128 stands for zero in the data rows.
Here are some points:
[ 74 156  66  87 112 143 173 190 160  88 164 128 132 155 128  99 164 142]
[128 128 118 193 170 128  70 115  91 128 128 131  83 114 101  97 128 147]
[149  89 165 133 155 114  77 103  94 107 155 161  91 132  97  77 143 110]
[126 154 105 128  72 112 150 188 136 132 109  84 128 128 146  68 128 143]
[162 144 103 190 109 128 151  94  89 115 128  64 173 154 128 128 169 133]
[160  69 163 128 133  97 164 128 105 128 128 151  98 144  96  86 139 127]
[109 165  87 101 165 118 173 153 127  97 128 112 144 151 153 101 100 139]
[159 107 105  92 155  98 151 128 105 101  99 164  78 156 104 128 128 128]
[162 128 168 148 161  95 145 102 128  90 151 128 169 128 148 163 116 140]
[128 111 171 142 143 111 132 150  89 130 143  97 161 112 113 128 122 119]
[164 165 115 127 173  96 125 143 128 106 186  74 167 156 146 176 128 141]
[ 63 128 128 105 118 164 124  92 128 198 143 165 107 112 152  80  82 130]
[165 132  74  89 128 102 133 155 104 109 116 118 128 162 128 119 107 131]
[117 160 114 112 128 111 171  94 112 128 181 161 100 131 134 138  81 132]
[166  93 113  92 166  96 117 113 128 109  91 128  87 148 103 130  94 135]
[143  66 168 128 176  96  90 120  93 108 134 165 104 156  98 128  92 128]
[ 64 161  98 128  83 177 128 128 191  99 110 164 128 128 120 128 171 128]
[128 110  77  95 172  94 156 104 102  93 128 161  82 142 107 136  90 134]
[132 113 128 102 176  97 168  91 109 128 171 160  76 112 105 130 128 134]
[ 64 128  69 122 118 128  80 103 193 138 151 160  88 128 126 128 128 128]
[137 164 165 110  78 175 154 154 176 114 128 121  84  65 117 179 159  93]
[ 65 161  78  91  89 168 156 182 182 100 126 141 100 128 151 163 184 128]
[159 101 136  94 128  99 143 128 109 108  84 165  76 160 128 128 136 120]
[128 135 162  96  73 103  79 128  96 184 100  62 171 109 130  87 158 127]
[163 119 140  93 124 103  72 152  95 128 128 114 126 128 114  93 125 126]
[ 86 128 123 128  74 164 169 156 128 128 128 149  79 128 127 174 178 101]
[ 75  96 160 147 137 128 172 192 116 194 128  61 175 144 120 172 128 151]
[157 128  94 191  80 128 128 103 128 128 169  69 128  76 188 103 128 189]
[138 151 145 108  74 145 169 132 161 102  79 145  83 115 110 156 184  97]
[ 84 114  99  90 100 164  88 181 114 176 128 164 128 104 173 174 179 130]
[ 87 146 128 132 124 140 172 110 120 170  85 128 128 128 128 176 110 128]
[164 128 172  91 105 110 115 101 116 116 114 166  80 128  93  92 176 102]
[113 154 144  91  87 139 151 185 159 140  81  78 137 128 151 137 179 127]
[159 168 128 187 175 190 127 106  89  94 154 128 153 128 193  75  92 178]
[163 139  72  91 161  95  79 149  89 127 143 128 137 157 127 176  73 136]
Then 40 other points, each followed by its number:
[164  89 128  95  72 117 168 112 108 128 172  96 178 146 116  85 184 116] 0
[134  78 143 123  78 128  96 114 126 186  89  83 171 128 113  77 128 124] 1
[ 71 159 111 155  78 164 128 100 128 128 101 128 128 137 108 179 171  93] 2
[ 75 160 112  93  72 156 128 194 173 100  95 110 116 156 153 155 128 125] 3
[ 85 159 156 123 106 145 170 128 128 128 128 124 169 126 172 161 105 140] 4
[ 98 103 155 128 129  98 153 190 102 183 100  64 181 145 128 178  85 144] 5
[ 77 164 141 145  80 184 141 122 195  99  84 161  93 128 115 154 128  96] 6
[109 166 165 135 160 156 123 143 173 152 123  75 170  58 197  76 121 182] 7
[164  92 156  89 130  98 128 108 128 108  83 164  77 128 128 128 148 116] 8
[138 119 128 127 176 103 132  92  89  96  95  66 107 128 120 125 165 124] 9
[150 147 119 180 109 109 162  93  96 133  83  72 178 152 168 142 154 135] 10
[ 85  78 172 192 172 106 162 139 110 105 177 128 128 147 107 128  82 142] 11
[ 87 164 113 128  73 199  69 128 166 115 159 164 144 104 135  91 127 164] 12
[161 162 141 109 156 128 128 110 128 139 163  77 112 103 128 128 128 106] 13
[157 103  78  92 173 128 160 101 100  96 131 166  78 136 128 128  90 128] 14
[171 105 144  91 141 102 117 117 115 109  88 160  84 157 106  81 133 125] 15
[ 97  74 120 119  93 128 154 134 139 113  93 157 180 138 199  77  91 190] 16
[129 128 149  93 139 128 100 102 117  96 185 156 128  75  96 176 128  86] 17
[138 169 140 132 152 128 128 183 103 128 171  60 128 152 173 179  81 151] 18
[128  91  94  94 175  99 109 113  89 106 107 162  89 133 128 167  81 142] 19
[117 160 137 117 138 108 167  93 111 128 173 165 128 117 124 157  85 128] 20
[159 122  79 119 178 128 150 120 182 194 187 149 141 124 151 128  81 120] 21
[128  93 169 176 128 111 135 123  96 108 165 141 143 134  99  89 105 128] 22
[160 151 134 138  91 139 145 116 100 200 135  62 162 128 150 116 128 118] 23
[165 128 155 168  74 172 128 109 192 128 100 151 157  58 198 181 128 164] 24
[134 162 168 170 110  97 166 182 101 143 107  99 164 147 194 153  84 166] 25
[110  67 168 156  77 127 128 100 143 128  95  82 167 128 109  76 181 118] 26
[ 62 128  69  93  90 128 155 194 128 101 145 126 121 156 167 150 185 139] 27
[159 167 161 163 170  96 128 110  92 105 154  70 178 156 144 106 128 128] 28
[158 121 169 100 121 127  69 116 105 115 134 139 101 101 101  87 164 102] 29
[128 162 128 112  74 173 173 154 181 102 128 139  78  95 121 179 164  95] 30
[148 128 121 146  73 100 157 128  99 128 166  99 173 153 128 173  90 168] 31
[ 75 159 165 114 171 116 171 194 125 101 128  62 171 114 128 174  81 170] 32
[149 150  71  93 174 115 149 148 188 187 187 152 128 160 161 120  83 144] 33
[153  72 168 158 171 100  78 110  96 107 146 166  93 159  99  86 116 128] 34
[151 143 128  94 131 128 152 128 128 103 131 115 126 128 132  91 125 131] 35
[ 90  93 154 128 167 128 160 105  96 128 186 127 181 112 103  80  90 124] 36
[121 110 163 128 128  98 128 177  91 160 112  75 173 132 116 136 104 133] 37
[ 63  98 169 162 118 101 155 191 128 128 137 128 160 123 124 173  81 151] 38
[ 94 167 169 147 151 173  70  93 192 137  87 159 180  65  99  97  84  99] 39
Which of these numbered points is nearest to each point below, looking only along the 3 directions in which the first points spread most? Its number follows each.
[ 92 133 167 121 170 111  93 128 194 182  82 123 134  67 128 153  87  91] > 39
[128 117 163 115  92  96 132 192 128 184 116  63 181 115 126 137 114 132] > 23
[159 116 126 128 134  97  69 128  92 137 128 105 141 157 115 133 103 133] > 22
[128 128 154 193 155 202 100  89  91 118 154 104 176  79 100 128 128  92] > 37
[164 144 128  93  78 116  69 192 110 182 106  62 166  94 128  79 182 121] > 26
[160 155 144 183 128 196  88 180 192 193 173 128 180  60 209 128 153 179] > 7
[120 167  69  96 146 195  65 124 189 199 171 157  79 145 159 137 175 112] > 27
[136  67 169 123  79 101 137  99 132 128  82 118 171 147  99  79 182 113] > 26
[128 116  73 108 171 102 162  93 123  96 156 160  80 139 113 128 111 122] > 14
[166 162 162 187 106 196  75 190 194 125  99 159 180 128 197 152 118 183] > 7
[128 134 128 128 128 110  78 175  93 185  97  89 190 151 129 177 108 155] > 10
[133  74 128 165 128  96 102 137  96 120 103 144 139 158 103 163  83 147] > 22
[101 168 128 128 159 148 129 136 168 141 106  66 128  58 195  87 109 187] > 32
[100 155 128 106 173 128 166 104 136 111 128 160 128 149 128  79 112 126] > 20
[145  73 157 128 175  97  81 128  93 121  91 128 121 155 101 160  83 147] > 34
[107 128 158 151 160 128 146 170 100 128 106  84 176 155 113 128  82 145] > 31
[128 107 164 127  91 102 173 191 110 199 116  72 172 123 126 179 128 147] > 23
[161  85 168 111 142 104 128 105  98 114 130 165 128 148  97  75 149 114] > 15
[103 128 169 128 144 103 164 128  95 152 146  73 179 118 115 128 101 130] > 37
[162 152  65 101 150 128 124 159  97 111 163 128 150 128 136 160  87 128] > 21
[115 136  71 128 158 112 168 100 135  97 144 166  77 155 128  76 133 119] > 14
[128 156  66 103  77  98 128 151 103 128 159 128 181 128 172 158 131 160] > 32
[128 130 115  91 128  96  72 192  91 182 128  65 170 151 133 162 128 138] > 5
[163 128 150 127 174 107  89 128  92 112  84 128 128 105  99 171  81 152] > 22
[116 147 117 112  85 197 110 157 177 165  83 126 174  59 128  75  81 128] > 24
[149 106 143 128 142  97  74 155 128 140  85 104 146 155 128 136  99 134] > 9
[151 128 100 128  90 141 126 128 128 128 120  84 169 127 117  79 182 128] > 0
[ 64 162 126 127  85 167 107 160 140 169  84 153 100  88 145 128 121 126] > 2
[163  76 159 128 128 103  79  97 100 119 149 163  79 146  96  80 161 107] > 15
[151  83 128 119 171  97 128 133  91 124  78 148 122 152 106 174  89 147] > 22
[143 167 166 151 163 198  92 193 191 192 134 145 179  58 200 127 132 128] > 24
[ 94 154 167 103 138 128  94 130 108 128  97 128 145 123 179 154 110 155] > 38
[162 128 141 131 128  98 153 122 128  96 170  86 168 153 143 128  97 140] > 31
[113 160 141  98  72 160 128 176 171 128  81 128  93 128 129 166 178 105] > 30
[145 159 160 129 128 196  85  91 128 102 128  94 104 160 128 125 148 128] > 39
